rotation ticks, each row followed by its count of ticks
The counts run from 0 to 708.
[123  91 119 111 166 110  81 174 179 136 119 163  68  74 118 122 100 177
 109 110 127 138 142 116 120 158 159 118 114 164 153 171 128 116 105 120
  98 110 132  99 136 134 154 154 134 178 160  89 163 122 132 155 140 147
 130 130 133 136 148  97 173 120 147 174 112 107 125 145 180 118 128 113
 119 152 152 172 102 128 121 149 146 165 136 104 113 159 112] -> 58
[137 106  91 105 154 118  95 124 182 138 100 178  97  76 101 118  77 169
 122 124 123 129 142 124 138 137 155 121 133 165 152 160 120 125 123 131
 118 115 103 122 112 112 156 144 134 172 170 116 173  98 135 149 138 138
 144 118 153 133 155 110 148 123 147 173  94  95 125 168 171 135 109 105
 121 141 199 174  88 143 110 138 135 166 141 135 120 150  84] -> 118
[125 101 111 128 153 112  83 153 177 140 114 170  90  60 112 110  93 162
 125 120 128 140 153 120 127 153 163 121 132 170 147 159 133 128 118 126
 102 111 126 110 133 135 147 142 142 187 175 106 177 102 133 161 129 144
 130 122 144 128 139  86 156 114 147 190  99 104 128 164 167 119 141 125
 123 127 182 174  97 127 128 145 154 168 143 114 146 159 105] -> 410
[143  90  98 105 159  99  98 132 192 162 100 159 109  71 119 128  79 143
 113 125 152 141 126 129 123 148 141  94 149 187 125 154 111 118  95 145
  96 150 127 129 139 152 136 162 136 165 120 105 183 145 115 137 131 151
 132  77 152 128 170 124 161 130 125 155  75 101 122 126 146 147 138 104
 149 138 152 164  85 157 123 139 186 163 119 133 124 137 121] -> 497
[157 114  89 100 141  96  98 129 161 137  87 157 112  66 115 141  76 160
 125 121 152 127 128 133 136 145 134  93 123 182 151 150 125 121  83 143
 106 118 141 124 126 129 137 143 138 192 128 101 188 143 128 148 132 134
 131 100 148 110 149 124 168 140 156 150 110  98 139 137 161 143 110 104
 155 152 165 180  82 147  83 135 153 171 137 127  97 131  94] -> 513
[144 107  97 123 142 104  89 149 174 149  97 180 107  54 112 126  79 162
 129 125 144 138 155 120 140 148 156  96 127 181 142 155 124 140 104 141
 101 112 130 125 136 131 129 134 146 191 135  98 195 125 132 156 131 140
 120 117 145 113 147  94 145 118 162 181 103 116 130 143 162 137 139 124
 141 118 182 185  87 134 115 127 162 169 146 116 133 153 111] -> 236
[147 104 104 102 157  83  87 167 170 139  95 175  91  75 114 124  86 175
 113 103 133 132 144 105 137 152 162 104  92 154 148 154 126 150 102 114
  99 114 125 110 132 116 154 137 134 186 110  94 175 142 127 148 145 144
 129 121 127 123 162  94 164 106 164 186 113 102 125 121 166 125 141 104
 122 148 161 167  94 136 108 132 142 168 150 115 106 151 113] -> 350
[114  92 109 130 169 131  73 142 179 139 111 171  91  69 115 115  92 180
 111 119 119 127 156 118 134 145 166 136 121 152 157 169 126 133 124 114
 105 112  96 117 118 117 162 162 134 165 166 112 156 111 128 149 133 141
 137 124 151 148 159 100 159 107 151 184  98 107 121 160 171 127 131 120
 120 135 197 159  99 135 134 123 137 166 142 108 128 150 103] -> 125
[128  83 104 116 167 130 101 126 193 144 108 153  85  83 110 132  95 160
 111 125 133 136 130 146 128 147 136 115 153 185 151 170 116 101 103 138
 114 131 109 120 117 130 158 170 129 163 173 104 170 122 130 138 129 154
 142  98 157 144 163 134 170 151 132 153  83  94 127 166 170 144 105  97
 143 154 165 165  91 154 118 143 145 172 117 130 113 141 105] -> 44
[144 116  86 115 150 123  91 142 177 147  94 184 114  70 109 133  69 178
 113 129 141 129 145 115 149 145 161 106 110 173 148 156 112 136 106 131
  96 115 110 132 130 125 136 144 135 175 113 108 183 133 126 152 140 143
 129 108 143 128 152 108 145 110 156 173 109 100 129 148 156 150 116 110
 141 130 191 190  91 141 101 117 157 156 140 122 106 153  95] -> 521
[112 103 100 116 151  90  59 119 157 153 105 159 122  46 131 101  87 162
 116 127 128 130 151 130 138 163 160 124 130 161 133 152 127 130 108 126
  91 134 121 139 130 155 129 142 151 176 150 118 190 120 108 159 106 129
 139  98 175 134 159 106 161 128 126 151  81 110 141 136 146 123 150 144
 147 127 191 164  75 132 126 128 174 150 140 111 139 136 127] -> 483
[142 106  97 109 161 105  84 120 176 152  86 166 119  64 118 110  73 164
 109 120 136 117 133 105 128 141 154 115 141 148 151 152 109 128 113 137
 104 133 108 127 133 132 148 165 131 167 132 121 163 122 120 131 148 137
 151  92 146 127 169  97 154  90 134 191  92  90 117 139 144 140 140 120
 132 128 210 156  84 156 131 113 168 157 127 127 126 130 108] -> 708
[133  97 111 100 160  83  59 160 160 150 104 153 100  50 132 112 107 167
 104 100 133 128 136 116 124 154 154 103 123 142 153 171 123 131  97 130
 105 115 142 109 138 140 132 153 143 180 130  88 174 143 116 147 145 126
 132 117 144 124 159  94 169 105 146 175 111 118 129 111 161 104 151 128
 133 131 183 150  77 122 127 134 162 166 134  95 105 134 126] -> 474
[142 114  91 115 149 122  78 117 170 145  90 168 113  62 111 131  96 171
 121 122 143 121 137 121 147 136 149 107 141 163 162 167 113 127 101 136
 117 111 104 130 117 121 136 160 146 176 132 105 179 134 131 139 149 126
 137 106 157 128 165 109 146 116 164 170 108 112 124 148 165 134 115 112
 150 120 209 167  84 144 112 108 142 167 133 122 100 128  98] -> 700
[126  97 105 115 161  90  79 138 172 156 105 172 117  58 131 108  78 158
 111 122 137 133 148 111 132 159 162 108 115 162 134 145 120 142 109 121
  81 140 125 131 145 149 137 149 137 168 114 114 179 136 110 150 123 142
 134  90 150 129 165  97 156 104 131 178  82  98 126 113 138 135 164 132
 134 127 171 164  88 142 139 124 184 156 136 111 144 138 135] -> 138
[134 116 107 107 145  94  83 137 146 121  97 151 103  53 120 118  93 167
 127 117 125 125 136 126 124 156 149 123 109 165 163 152 144 120  97 132
 101 111 135 109 133 134 148 135 134 196 183 113 168 107 130 160 118 130
 146 115 148 122 134 106 175 135 149 167 109  99 146 157 180 122 121 127
 139 159 174 169  85 129  96 144 137 170 149 108 120 150  87] -> 116
[118 101 109 139 154 110  71 109 157 139 101 159 109  51 117 115 104 167
 127 121 126 124 152 125 141 153 151 122 139 165 158 153 129 135 115 123
 112 120 101 123 122 129 152 156 145 183 180 120 170 121 129 141 122 135
 147 101 167 137 160 101 158 126 152 179  97 117 130 158 165 129 141 131
 140 130 208 160  88 140 125 113 133 173 143 114 142 133 106] -> 477
[118 105 106 100 152  98  56 144 153 129 105 154  86  62 123 110 109 182
 114 108 117 122 142 127 132 156 156 121 109 142 160 176 132 117  99 123
 112 106 130 109 117 127 146 145 146 176 170  95 175 117 127 158 132 128
 135 129 157 137 152 108 177 128 156 155 105 114 135 144 187  99 120 123
 127 148 190 158  83 117 117 144 131 168 136 103  93 141 109] -> 525
[125 108  95 108 148 102  93 141 164 130 110 170  91  70 117 125  77 160
 125 131 131 146 151 141 133 161 149 114 109 193 135 149 137 121  96 132
  90 121 140 129 128 142 138 129 142 187 158 105 191 113 125 167 104 152
 119 112 158 126 141 120 168 150 134 141  93 101 148 150 168 141 122 114
 141 156 152 185  87 129  99 152 155 160 146 123 125 160 101] -> 49
[105  95 109 128 168 116  70 106 151 135  99 137 109  65 135 123 107 165
 110 126 121 126 133 146 135 156 145 124 128 172 151 157 130 108  88 129
  95 136 110 130 126 148 150 169 139 173 161 115 165 143 106 148 100 139
 153  84 170 153 161 130 193 151 132 135  88 104 147 142 166 143 121 126
 160 158 173 152  85 143 114 124 152 167 119 108 115 124 119] -> 92
[139  96 106  97 157  88  94 175 171 138 104 163  76  79 115 132  96 169
 114 106 133 143 138 125 130 154 148  99  97 174 144 161 131 131  89 122
 100 116 148 106 135 133 153 141 137 180 126  89 176 140 122 159 134 148
 121 119 127 129 156 117 173 129 155 165 110  99 131 125 177 123 131 100
 132 165 131 175  97 135 106 150 148 172 138 113  98 153 118] -> 629
[129  97 114 109 167 107  96 140 154 121 101 149  85  78 114 134  90 177
 110 109 122 122 122 129 122 154 150 128  99 168 167 154 136 120  93 120
  98 115 120 104 127 125 172 159 122 185 163 113 149 136 124 149 126 147
 151 109 135 142 153 125 189 131 153 168 110  89 140 156 181 135 104 103
 140 183 156 159  98 144 101 135 132 170 131 107  98 141  94] -> 109
[114  85 115 114 183  97  93 126 170 138 104 150  98  78 123 115  80 160
 104 113 122 129 132 128 120 161 151 134 115 167 147 141 128 122 105 111
  93 147 108 117 141 140 171 163 122 163 165 127 148 122 104 142 112 158
 160  82 148 152 168 118 187 126 116 172  70  82 130 142 155 142 141 114
 131 173 157 144  91 156 132 138 159 163 126 125 138 134 113] -> 207
[114  97  92 108 160 116  74 136 178 153 112 159 102  66 131 120  92 159
 105 138 132 143 139 144 136 160 147 103 126 181 129 161 120 121  87 130
  87 137 127 139 124 155 125 156 144 165 122  99 188 146 106 154 107 147
 119  96 166 146 160 133 171 146 130 118  83 111 147 129 160 141 126 122
 156 142 149 172  83 138 116 141 174 153 121 116 101 141 130] -> 384
[122  86 108  91 167  94 102 166 185 137 117 155  74  78 120 113  79 162
 104 118 125 146 137 130 114 158 148 116 109 176 131 156 135 111 100 124
  92 132 147 108 144 150 154 149 125 165 147  97 171 118 116 159 121 152
 128 110 142 133 157 120 176 133 118 154  82  86 133 136 167 129 130 106
 122 169 126 168  91 137 117 166 167 158 128 116 121 161 111] -> 622
[108  92 100 102 160  99  85 117 164 136 105 153  95  79 116 120  82 165
 116 129 113 134 142 150 137 164 148 127 115 180 143 152 138 116 102 118
  95 138 116 124 119 139 165 148 133 167 179 119 170 109 113 153  98 149
 143  99 172 149 157 139 184 158 122 133  75  94 146 158 169 141 121 111
 141 171 160 163  80 143 111 145 143 160 134 129 123 137 109] -> 501
[136 106  93 118 157 114 111 107 171 141  94 158 116  80 113 139  70 159
 121 135 143 132 128 140 138 148 140 115 132 193 147 145 120 115  95 136
 101 136 106 131 125 136 147 157 130 178 149 122 176 129 122 140 113 151
 143  77 161 131 158 134 167 148 138 150  84  91 136 158 155 163 106 100
 154 157 174 171  86 162  97 126 155 162 130 139 118 132  93] -> 446
[119  99 100 120 161 103  83  90 162 140  95 148 118  63 123 119  79 156
 117 133 126 119 132 139 136 154 144 129 137 175 147 145 129 114  99 129
  94 143 101 131 125 145 151 164 133 175 169 131 169 123 105 140 101 143
 155  74 175 144 163 132 174 143 125 145  76  97 143 154 154 152 130 130
 157 154 188 152  83 153 119 125 157 157 132 124 135 126 110] -> 551
[145  85 103  95 166  71 100 140 179 155  98 150  83  82 118 133  91 148
 117 101 137 144 123 132 128 149 133  88 126 176 140 150 124 123  95 127
 108 140 140 109 135 138 159 156 136 165 124  97 180 149 119 137 133 156
 131  84 140 128 179 130 178 143 134 158  85  96 130 110 156 132 139  88
 133 164 132 154  87 158 118 142 153 180 122 134 107 127 134] -> 96
[137 102 101  98 152  65  95 131 159 141  91 149 111  69 126 130  80 148
 117 114 142 136 126 132 124 163 143 103 103 175 137 135 134 133  86 130
  85 145 144 124 143 152 140 139 134 179 122 108 182 146 107 155 105 146
 139  81 148 124 162 126 182 142 130 149  84  89 141 114 148 141 140 113
 148 166 138 162  80 149 107 143 170 165 130 125 121 131 120] -> 326
[120  92 111 128 170 146  87 150 178 130 112 157  94  74 126 128  84 174
  94 137 129 129 132 127 124 149 161 129 118 181 148 163 127 102  98 135
  81 123 117 117 137 139 149 169 124 183 154 111 156 131 123 156 118 148
 146 109 142 145 142 112 172 122 138 157 101  92 137 168 173 147 107 120
 145 152 157 170 102 142 114 138 174 152 131 102 113 159  97] -> 280
